Each path below is one point turned by a fixed rotation once a step. After each direction that follows a path, write how fast that rotation turns it, in degrees a step (0 if it stays still).
Each turn is a multiple of 5 degrees from 10 to 175, or 0.
Each row of a path follows its step; steps can be skipped.

step 0: [-0.91  2.41  1.79 -1.73  1.23 -0.09 -0.84 -0.12  1.18  1.07  3.36  1.01
  1.46 -0.50 -0.34  0.35 -0.43 -0.55 -0.16 -0.25 -0.99 -1.21 -0.24  0.14
 -0.73 -2.16  0.23 -0.06 -1.81  0.67 -0.78 -0.53  0.04  0.52 -3.53 -0.95]
step 1: [ 0.15  0.47  0.54 -1.50 -1.96  2.25  0.10 -0.60  0.90  0.79  1.14 -0.33
  1.22  1.37 -1.16  0.54 -0.09  0.63 -0.86 -1.98 -0.09  0.75 -1.77  1.11
  0.70 -2.98 -1.89  0.81 -1.96  0.92 -0.98 -0.06  1.23  2.11  0.13  0.98]
step 2: [ 1.12  1.11  1.48  2.27  0.18 -2.44 -1.85 -1.38 -0.15  0.08  1.22 -1.22
  1.55  1.94 -1.33  0.06 -0.21  0.35 -0.98 -0.98 -0.99  0.61 -2.25  0.85
 -0.13 -1.18 -1.71 -1.72 -0.67 -1.80 -0.80 -0.07  0.53  1.96  0.15 -0.47]
step 3: [-0.86  2.87  0.25 -0.69 -1.08 -1.83 -0.16 -0.99  0.91  2.32  1.69  2.41
  0.49  0.12 -0.09  0.29 -0.97  0.52 -0.48 -1.63 -1.35  1.52 -1.32 -1.36
 -0.33 -0.04  1.22 -2.06 -2.52 -0.37 -0.69  1.02 -0.74  0.42 -0.90 -0.54]
step 4: [ 0.48  0.32 -1.32 -1.16 -2.07  0.98 -1.38  0.14 -0.27  0.70  2.77  0.01
  0.20  1.70 -0.53  1.36 -0.73  0.68  1.09 -3.26  0.24  1.02 -0.49  2.28
 -0.51  0.48 -0.97  0.91 -3.04 -0.44  1.39  0.56 -0.39  0.76 -0.80 -0.11]
step 5: [ 1.78  1.30 -0.03  0.10 -0.75 -2.03 -1.35 -0.11 -1.29  0.43  0.22 -1.40
  0.44 -0.69 -2.26 -0.59 -1.82 -1.46  0.52 -1.47 -1.79  2.04  0.29  1.37
  1.10 -1.91 -1.60  0.25 -1.05 -2.11  0.56 -1.51  0.47  0.70 -1.47 -1.37]
step 6: [ 0.19  0.78  0.20 -3.03 -0.37 -2.06  0.17 -0.48 -0.20  1.75  0.23 -0.39
  0.62  0.68  0.07 -1.52 -1.68  1.81 -0.61  0.08 -2.14  0.54  0.11  0.16
  0.13 -0.50  1.08 -1.22 -3.68 -1.51 -1.37 -1.67  0.17  0.36 -0.80  1.27]
step 7: [-1.83 -0.23 -2.22 -0.59 -0.99 -1.00 -1.60  1.27 -0.46  0.98  2.22 -0.85
  2.20  2.33  0.00  0.24  0.27  0.92  1.67 -2.13 -1.63 -0.83  0.06  0.33
 -0.84 -0.94 -0.26  1.64 -1.81  0.10 -2.02 -0.86 -0.53  1.47 -0.03 -0.26]
step 9: [-1.85  0.64  1.62 -1.25 -0.97 -1.57  1.45 -1.11  0.26  2.56  1.32  0.11
 -0.45  0.89 -0.94  0.02 -0.40  1.11  0.22  0.43 -0.66  0.18  0.93  1.06
  0.40  0.51 -2.83 -1.49 -1.20 -1.47 -1.08 -0.37 -0.18  2.35 -1.97  1.86]
step 11: [ 0.59  0.18 -0.06  0.26 -1.25 -0.60 -2.18 -1.28  1.85  0.34  1.49  0.18
 -0.05  0.28  0.36  0.79 -0.13  0.32  0.24  1.86 -1.56  1.72 -1.20  0.38
 -0.37 -1.30 -0.64  0.45 -2.41  1.18  0.84 -1.99 -0.50  2.38 -2.48 -2.09]
Directions:
[-0.89  0.43  0.29 -0.06  0.15 -0.64 -0.01  0.28 -0.09 -0.52  0.38  0.12
  0.17 -0.39  0.02  0.77  0.12 -0.44  0.52  0.11 -1.00  0.26  0.96  0.24
  0.10 -0.05 -0.67 -0.07  0.50  0.35 -0.32  0.34  0.07  0.38  0.49 -0.54]  160
[ 0.18 -0.50 -0.10  0.18 -0.45 -0.56  0.52  0.51  0.02 -0.39  0.49 -0.73
  0.32  0.96 -0.67  0.24  0.11  0.51  0.69 -0.70  0.35 -0.59 -0.33  0.35
  0.60  0.11  0.16  0.24  0.67  0.16  0.35  0.06  0.20 -0.10  0.41 -0.16]  130
[-0.53  0.50 -0.09 -0.34 -0.01 -0.02  0.35 -0.24  0.81 -0.13  0.16  0.56
  0.62 -0.50 -0.32 -0.22 -0.17  0.01  0.31 -0.35 -0.24 -0.82 -0.01  0.66
 -0.35  0.37  0.76  0.43 -0.13  0.00 -0.27  0.51 -0.55 -0.29 -0.01  1.12]  115
[-0.10  0.05  0.14  0.02 -0.25 -0.27  0.66 -0.38 -0.47  0.00 -0.45 -0.54
  0.43 -0.39 -0.17 -0.24 -0.12 -0.43 -0.09  0.64  0.69  0.56 -0.35  1.24
  0.48 -0.37 -0.63 -0.51  0.15 -0.67 -0.44  0.15 -0.16 -0.22  0.33  0.48]  100
[ 0.74  0.09  0.41  0.29  0.26  0.46  0.53  0.38 -0.09  0.27 -0.24 -0.05
 -0.18 -0.56 -0.27 -0.75  0.26  0.46  0.46 -0.27 -0.88 -0.28  0.37  0.36
 -0.15 -0.52 -0.51 -0.36 -0.13  0.23  0.58 -0.03  1.07  0.20  0.06  0.68]  85
[ 0.06 -0.56 -0.29  0.64  0.79 -0.46  0.04 -0.51 -0.16  0.88  0.23  0.37
  0.42 -0.40  0.39 -0.02 -0.01  0.80  1.01  0.13  0.21  0.64 -0.43  0.19
 -0.35 -0.01  0.18  0.20 -0.21  0.69 -0.33  0.21 -0.04 -0.27  0.46 -0.41]  85
